Some points:
[-0.259 -1.381 -1.690 0.073 0.449 0.942 -0.622 -0.689 0.379 0.233 0.966
 0.574 -1.598 -0.773 0.161 -0.610 -0.165 0.608 1.756 -0.277 1.097 0.311
 0.370 -0.284]
[-0.212 -0.476 0.345 -0.385 -0.403 0.247 1.164 -0.599 0.803 0.894 1.659
 -0.141 0.928 0.717 1.137 1.192 0.709 0.554 0.149 0.610 1.165 -0.839
 -0.096 -1.079]
[1.054 -0.412 0.858 -0.112 -2.168 -0.238 -0.519 -0.410 0.752 -0.069 -0.493
 0.097 1.087 -0.625 -0.647 0.913 0.203 0.543 -0.076 -0.411 0.692 -0.009
 0.723 -1.360]
[-0.116 0.642 0.272 -0.847 -0.926 0.340 1.250 -0.155 -0.611 -0.181 -1.331
 -0.435 -0.053 -0.325 1.180 -0.230 1.414 0.736 1.075 0.592 0.402 0.460
 1.057 0.430]
[-0.246 0.685 -0.108 -1.830 0.685 -0.403 -0.134 -1.952 0.028 -0.266 -0.383
 1.489 -0.219 -0.387 0.308 0.452 -2.038 -0.474 -1.914 -1.077 1.974 -0.244
 -0.328 2.057]
[-0.921 0.304 1.339 -0.707 0.880 -1.015 0.086 -0.684 0.407 1.496 -1.322
 -1.199 -1.813 1.511 0.125 -0.749 0.033 1.325 -1.159 2.260 -1.025 -1.575
 0.634 -1.545]
[-0.101 -0.150 -0.066 -0.255 -0.331 -0.994 0.996 1.074 -0.551 0.744 -0.388
 -1.078 0.714 -0.090 0.624 0.267 0.652 0.086 0.357 0.393 0.578 0.145
 1.377 0.551]
[-0.329 -0.686 1.068 0.889 0.495 0.559 1.039 0.766 -1.130 0.501 0.226
 1.654 -0.549 -0.533 0.610 0.310 0.536 -0.975 0.640 1.545 0.668 -0.897
 -0.887 0.064]
[0.646 0.043 0.450 -1.003 -0.693 0.190 -0.643 -1.138 -1.035 0.364 1.181
 -0.262 -0.456 -0.792 0.596 -0.247 -2.615 -0.330 -0.852 -1.051 -0.576 0.557
 -0.834 0.027]
[-1.370 1.917 2.271 3.994 0.772 0.746 -0.224 0.013 -0.348 -1.143 0.399
 0.131 -2.135 3.520 -2.549 2.610 -0.630 0.349 -1.297 -2.032 1.112 2.773
 0.215 1.872]
[-0.456 1.062 2.197 0.536 1.587 0.788 0.237 -0.072 0.672 -0.745 -0.892
 0.029 0.486 -0.428 1.040 -1.098 0.715 -1.435 -0.827 0.459 0.843 -0.605
 -0.331 -0.064]
[0.100 -0.682 1.435 0.629 1.450 -0.894 -0.118 -0.046 0.009 -0.708 0.171
 0.857 0.830 -1.057 -1.279 1.546 0.479 0.715 0.360 -0.605 -2.399 -0.905
 -0.368 0.967]
[0.380 0.403 -0.176 0.086 0.106 -1.541 1.172 1.871 0.078 1.156 0.196
 0.877 1.306 0.268 0.240 -1.263 -0.908 0.763 0.819 -0.099 0.590 1.095
 0.265 -0.250]
[0.421 -1.547 -0.817 1.444 0.816 1.005 1.057 0.139 -0.475 0.854 -2.989
 0.141 -1.404 0.611 -0.816 0.028 0.424 -0.142 0.726 -1.086 -0.177 -1.126
 -1.786 -0.492]
[1.281 1.076 0.632 0.516 -0.695 -0.520 -0.234 0.479 0.529 -0.067 -0.004
 -0.846 1.802 0.294 -0.405 1.994 -1.156 -0.297 1.101 0.572 0.602 -0.917
 -0.016 0.580]
[-0.313 -1.265 -1.344 -0.483 -0.104 -0.132 1.516 0.653 -0.150 -1.385 0.466
 -0.868 -0.271 -1.226 -2.269 -1.887 -0.636 0.589 -0.721 0.918 0.931 -0.188
 1.062 1.276]
[0.147 -0.330 0.729 -1.038 -0.801 -0.049 0.852 1.353 1.221 0.359 0.087
 -0.631 0.410 0.184 0.369 -0.073 1.805 -0.593 0.159 -0.403 -0.880 -0.201
 0.955 -0.318]
[-0.709 -1.952 2.785 1.658 -0.288 2.927 -0.882 0.227 -0.166 1.660 -0.163
 -0.578 0.050 -0.175 -0.518 -0.756 0.415 0.947 0.125 -0.428 -2.350 0.763
 -1.791 2.705]
[-0.709 -0.433 1.345 1.223 0.461 0.997 0.921 -0.597 -0.019 -0.489 -1.708
 0.424 2.210 -0.015 0.195 -1.811 1.059 0.341 -0.174 -0.752 -1.300 0.742
 -1.372 1.132]
[-1.147 0.037 0.496 0.509 -1.181 -1.498 -0.640 0.429 1.069 -0.036 0.167
 1.039 0.165 -1.361 0.989 -1.275 0.374 -0.252 0.603 -1.186 0.952 -0.304
 0.780 -0.306]
[0.844 -0.379 0.780 -0.381 -1.376 0.715 0.715 -0.330 1.212 0.320 0.661
 -1.149 0.743 0.532 0.505 0.649 -0.631 -0.603 -0.465 -0.128 -0.353 0.012
 1.308 -0.646]
[-0.405 -1.004 -0.385 0.293 0.872 -0.885 0.743 0.095 0.501 0.094 0.747
 -1.455 0.871 0.850 0.917 -0.957 0.272 0.374 0.750 -0.289 0.018 0.489
 1.173 -0.566]
[-2.795 0.797 -0.473 0.426 0.068 -0.931 -0.167 2.598 -0.524 -0.775 -0.509
 -1.160 -1.318 0.995 1.792 -0.111 -0.012 0.455 0.004 -0.002 -0.700 -0.547
 -2.933 -1.363]
[-0.213 -1.161 -0.773 -1.124 0.499 0.393 1.496 0.324 0.714 -0.205 1.267
 -0.689 -1.500 -0.270 -1.213 0.396 0.491 -1.128 0.467 0.448 0.083 0.100
 -1.051 0.203]
[-2.732 1.685 -2.022 -0.503 -1.955 0.892 -1.289 -1.531 -0.795 0.743 0.953
 0.202 0.721 0.273 -1.484 -0.586 -1.200 -1.982 1.174 -0.831 -0.079 -0.597
 0.510 0.205]
[-0.871 -0.291 -0.770 -0.588 0.086 -1.075 -0.630 0.416 1.324 0.319 -0.749
 0.215 0.701 0.395 0.932 -0.677 0.657 0.375 1.210 -0.339 0.261 0.240
 0.007 1.139]
[-0.353 -1.983 -2.252 1.980 -1.827 -1.595 -2.313 1.345 -2.042 -1.520 0.517
 0.130 1.069 1.360 0.405 -0.077 -1.063 -2.199 -2.084 1.101 -0.408 -0.104
 -0.354 0.575]
[0.835 -0.200 -0.152 -0.741 -0.883 -0.090 -0.609 -0.887 0.825 -0.456 -0.422
 0.335 0.130 0.549 0.957 0.473 -0.598 -0.776 0.792 0.680 -0.291 1.257
 0.239 0.338]
[2.190 1.093 -0.830 -1.536 1.075 -0.396 -2.230 0.176 1.548 1.707 -0.132
 2.529 -0.016 0.446 -0.762 -1.331 -0.179 -0.791 -1.428 1.476 -0.575 0.970
 1.101 0.819]
[1.731 -0.387 0.353 -0.446 1.133 0.168 -0.217 0.099 -1.055 -0.668 0.985
 -0.323 1.391 0.633 -0.125 -0.305 0.536 0.586 -0.471 -0.649 0.979 0.066
 -0.684 -0.665]
[0.005 -1.052 -0.761 -1.104 0.452 -0.121 0.380 -0.070 0.641 -1.252 -0.410
 -1.082 -1.581 -1.871 -0.661 0.434 0.498 -0.698 0.827 0.498 -0.140 1.740
 -0.160 0.331]
[-0.579 -0.202 0.596 0.730 1.778 -0.663 -0.002 -0.736 -1.255 0.588 -0.962
 0.080 0.603 -1.041 -0.287 1.851 0.831 0.619 0.230 -0.965 -2.278 -0.866
 0.393 -0.262]
[0.050 1.391 -2.343 2.325 1.233 3.268 -2.304 0.953 1.167 0.684 -0.125
 -0.954 -0.847 -2.632 0.792 -0.117 -1.013 1.345 -3.114 1.379 0.921 0.018
 0.325 -0.581]
[0.861 0.771 0.646 -0.562 -0.426 -0.130 0.846 -2.711 -0.785 1.035 0.210
 -0.300 -0.545 0.350 0.410 0.253 -1.245 -0.575 -0.111 1.252 -0.375 0.081
 -0.679 -0.182]
[1.031 -0.682 0.877 -0.399 -0.226 0.750 0.248 0.034 -2.103 -0.554 0.181
 0.001 -0.214 -0.170 1.019 -0.313 -0.107 -0.458 0.694 -0.990 0.363 -0.152
 1.091 -1.328]
[-0.687 -0.423 -1.467 -1.243 1.244 0.692 1.171 0.869 -0.402 -1.616 -1.523
 2.556 -0.724 0.902 -1.443 1.373 -1.298 0.332 -0.265 -0.173 -1.087 -1.072
 0.203 -1.862]
[0.782 -0.009 0.970 -0.232 0.807 0.361 -0.430 0.544 -1.728 -0.331 -0.541
 -0.089 -0.683 0.049 -1.101 -0.723 1.572 -0.001 1.287 -0.574 0.724 -1.176
 0.158 -0.670]
[-0.514 -0.163 -1.147 -0.499 -0.085 -0.797 1.415 0.060 -0.328 0.689 0.487
 -0.080 -1.065 -1.307 -1.303 -0.298 1.945 -0.520 -0.594 -0.129 0.444 2.114
 -0.419 -0.989]
[0.957 0.324 0.452 0.471 -1.125 -0.915 -0.040 0.306 0.925 -0.493 0.259
 -1.424 -0.935 -0.323 0.804 -0.487 -0.628 0.118 1.212 -0.003 -0.132 -0.887
 0.113 -0.710]
[0.624 2.619 -1.045 0.254 1.540 0.137 -0.149 0.207 -0.354 0.012 1.450
 -0.677 1.126 -1.109 -0.272 0.534 -0.458 0.355 -1.443 0.838 -0.332 0.821
 -0.077 -1.243]
[1.498 2.478 -1.917 -0.145 -2.728 0.739 -0.399 -0.675 -0.652 -1.630 2.411
 1.795 -0.169 1.753 1.153 0.208 1.717 1.200 0.023 -0.397 -1.660 -1.130
 1.186 1.217]
[-0.604 0.244 0.961 -1.290 -0.928 -0.011 -1.406 -0.911 0.039 -0.756 -0.173
 0.145 1.258 0.040 0.113 1.194 -0.803 2.096 0.211 0.537 1.630 0.297
 -0.804 -0.696]
[1.205 -0.321 -1.320 -0.579 0.660 -1.961 -1.099 -0.838 1.663 0.895 -0.427
 0.117 -0.505 0.276 -0.240 -0.693 0.048 -1.184 0.245 -0.683 0.089 -0.710
 -0.274 0.974]
There is one direction along which these points spread out most. How many in every 100 of the points above lie lower along it than each point below? Round to a whole number. More than half of the points above lie lower than the first one.
[0.421 -1.547 -0.817 1.444 0.816 1.005 1.057 0.139 -0.475 0.854 -2.989
 0.141 -1.404 0.611 -0.816 0.028 0.424 -0.142 0.726 -1.086 -0.177 -1.126
 -1.786 -0.492] -> 5
[2.190 1.093 -0.830 -1.536 1.075 -0.396 -2.230 0.176 1.548 1.707 -0.132
 2.529 -0.016 0.446 -0.762 -1.331 -0.179 -0.791 -1.428 1.476 -0.575 0.970
 1.101 0.819] -> 98
[-0.313 -1.265 -1.344 -0.483 -0.104 -0.132 1.516 0.653 -0.150 -1.385 0.466
 -0.868 -0.271 -1.226 -2.269 -1.887 -0.636 0.589 -0.721 0.918 0.931 -0.188
 1.062 1.276] -> 60
[0.624 2.619 -1.045 0.254 1.540 0.137 -0.149 0.207 -0.354 0.012 1.450
 -0.677 1.126 -1.109 -0.272 0.534 -0.458 0.355 -1.443 0.838 -0.332 0.821
 -0.077 -1.243] -> 77
[-0.514 -0.163 -1.147 -0.499 -0.085 -0.797 1.415 0.060 -0.328 0.689 0.487
 -0.080 -1.065 -1.307 -1.303 -0.298 1.945 -0.520 -0.594 -0.129 0.444 2.114
 -0.419 -0.989] -> 40
[1.281 1.076 0.632 0.516 -0.695 -0.520 -0.234 0.479 0.529 -0.067 -0.004
 -0.846 1.802 0.294 -0.405 1.994 -1.156 -0.297 1.101 0.572 0.602 -0.917
 -0.016 0.580] -> 49
[0.380 0.403 -0.176 0.086 0.106 -1.541 1.172 1.871 0.078 1.156 0.196
 0.877 1.306 0.268 0.240 -1.263 -0.908 0.763 0.819 -0.099 0.590 1.095
 0.265 -0.250] -> 70
[0.100 -0.682 1.435 0.629 1.450 -0.894 -0.118 -0.046 0.009 -0.708 0.171
 0.857 0.830 -1.057 -1.279 1.546 0.479 0.715 0.360 -0.605 -2.399 -0.905
 -0.368 0.967] -> 9
[1.731 -0.387 0.353 -0.446 1.133 0.168 -0.217 0.099 -1.055 -0.668 0.985
 -0.323 1.391 0.633 -0.125 -0.305 0.536 0.586 -0.471 -0.649 0.979 0.066
 -0.684 -0.665] -> 30
[-0.329 -0.686 1.068 0.889 0.495 0.559 1.039 0.766 -1.130 0.501 0.226
 1.654 -0.549 -0.533 0.610 0.310 0.536 -0.975 0.640 1.545 0.668 -0.897
 -0.887 0.064] -> 19
[1.031 -0.682 0.877 -0.399 -0.226 0.750 0.248 0.034 -2.103 -0.554 0.181
 0.001 -0.214 -0.170 1.019 -0.313 -0.107 -0.458 0.694 -0.990 0.363 -0.152
 1.091 -1.328] -> 35
[-2.795 0.797 -0.473 0.426 0.068 -0.931 -0.167 2.598 -0.524 -0.775 -0.509
 -1.160 -1.318 0.995 1.792 -0.111 -0.012 0.455 0.004 -0.002 -0.700 -0.547
 -2.933 -1.363] -> 14
